(in the rows, 128 means zero)
Turns in one plane each, and the order they were made in; the first pair answered
turn Q183:
[145 136 112 110 142 112 131 134]  ->  [148 130 123 132 131 113 134 156]
[115 129 128 100 121 134 154 125]  ->  [127 130 140 104 118 105 137 128]
[153 165 143 112 124  98 133 104]  ->  [154 158 154 154 108 122 150 145]
[141 123 122 141 135 146 131 145]  ->  [137 126 111 118 144 141 126 119]
turn Q815:
[140 133 132  76 170 122 152 129]  ->  [162 135 139 130 151 107  74 135]
[131 132 137 130 138 134 148 133]  ->  [132 133 137 149 125 127 120 129]
[119 123 128  99 147 117 152 127]  ->  [140 125 137 139 155 116 106 145]
[147 124 112 132 165 105  83  94]  ->  [125 124 104  96 157 106 123  72]
turn Q517:
[133 136 155 110  95  76 160 135]  ->  [138 135 155 103 101  74 155 130]
[114 138 139 133  99 110 123 128]  ->  [106 139 134 112 106 118 140 118]
[147 133 151 133 136  93 103 140]  ->  [121 122 152 147 107 130 155 158]
[143 122 120 141 115 134 120 150]  ->  [130 123 110 112 124 141 145 137]
turn Q736:
[143 120 140 138 132 135 127 156]  ->  [138 118 141 144 129 139 125 154]
[108 136  97 107 128 175 112  90]  ->  [123 142 105  84 154 155 112  94]
[146 125 153 107 144  97 122 131]  ->  [143 120 162 122 121  91 119 135]
[111 137 142 169  85  97 147 145]  ->  [ 98 135 124 174  85 134 148 131]
turn Q461:
[111 113 135 150 132 133 130 169]  ->  [101 112 133 142 116 128 144 159]
[103 120 114 144  99 131 136 123]  ->  [127 125 131 116 150 104 149 148]
[116 125 144 156 111 119 143 149]  ->  [123 127 147 154 128 113 143 157]
Now pairs of rows:
(2 to 4 turns a pair)
[149 126 125 143 173 170 131 172]  ->  [155 137 118  94 192 129 111 135] : Q517 Q183
[106 132  95 118 100 140 120  84]  ->  [151 131 141 109 170 111 149 161] : Q815 Q736 Q736
[150 109 167 120 168 112 173 182]  ->  [161 108 172 129 172  98 150 184] : Q517 Q517
[138 119 175  97 153  81 208 154]  ->  [143 127 175  86 149  52 182 134] : Q736 Q517
[153 142 119 149 143 156  65 121]  ->  [122 144 108  75 128 137 115  77] : Q815 Q736
[123 143  96 117 158 198 110 116]  ->  [124 149  94 100 143 160  82  88] : Q815 Q736 Q815
[126 130 157 118 115  87 137 163]  ->  [108 128 112 157 103 162 103 125] : Q183 Q461 Q815 Q736
[156 111 125 159 108 102 121 142]  ->  [165 120 121 130 135  93 107 125] : Q183 Q517 Q183
[128 125 148 166  82  95 112 139]  ->  [110 129 115  77 139 123 162  97] : Q736 Q517 Q736 Q736
[137 133 106 138 164 179 133 136]  ->  [113 126 113 126 128 171 174 135] : Q183 Q517 Q517
[156 127 167 133 138 107 115 179]  ->  [111 124 118 163  85 173 107 131] : Q461 Q736
[133 138 133  89 110  86 108  89]  ->  [153 127 168 123 142 111 158 173] : Q815 Q183 Q517
[140 129 158 109 134  72  88 138]  ->  [113 127 114 148 110 148  66 102] : Q461 Q736 Q736
[143 125 162 112 147  96 166 174]  ->  [121 127 134  75 144 106 181 124] : Q736 Q736 Q517
[104 130 103  62 111 105 118  53]  ->  [154 118 190 157 104  77 128 187] : Q815 Q736 Q736 Q736
[100 141 138  85  92  98 182 107]  ->  [ 93 138 128 122  59 108 147  94] : Q517 Q736 Q736 Q517
[128 128 111 112 163 110  89 135]  ->  [110 117 131 159 111 128 129 174] : Q736 Q517
[134 118 108 121 181  92 107 134]  ->  [134 112 113 152 182 124 123 165] : Q183 Q183 Q736 Q517
[155 125 156 149 173 135 125 168]  ->  [150 134 123 126 162 124  70  96] : Q461 Q517 Q461 Q815
[110 126 123  89 124 124 173 109]  ->  [135 134 129  84 147  92 136 108] : Q517 Q815
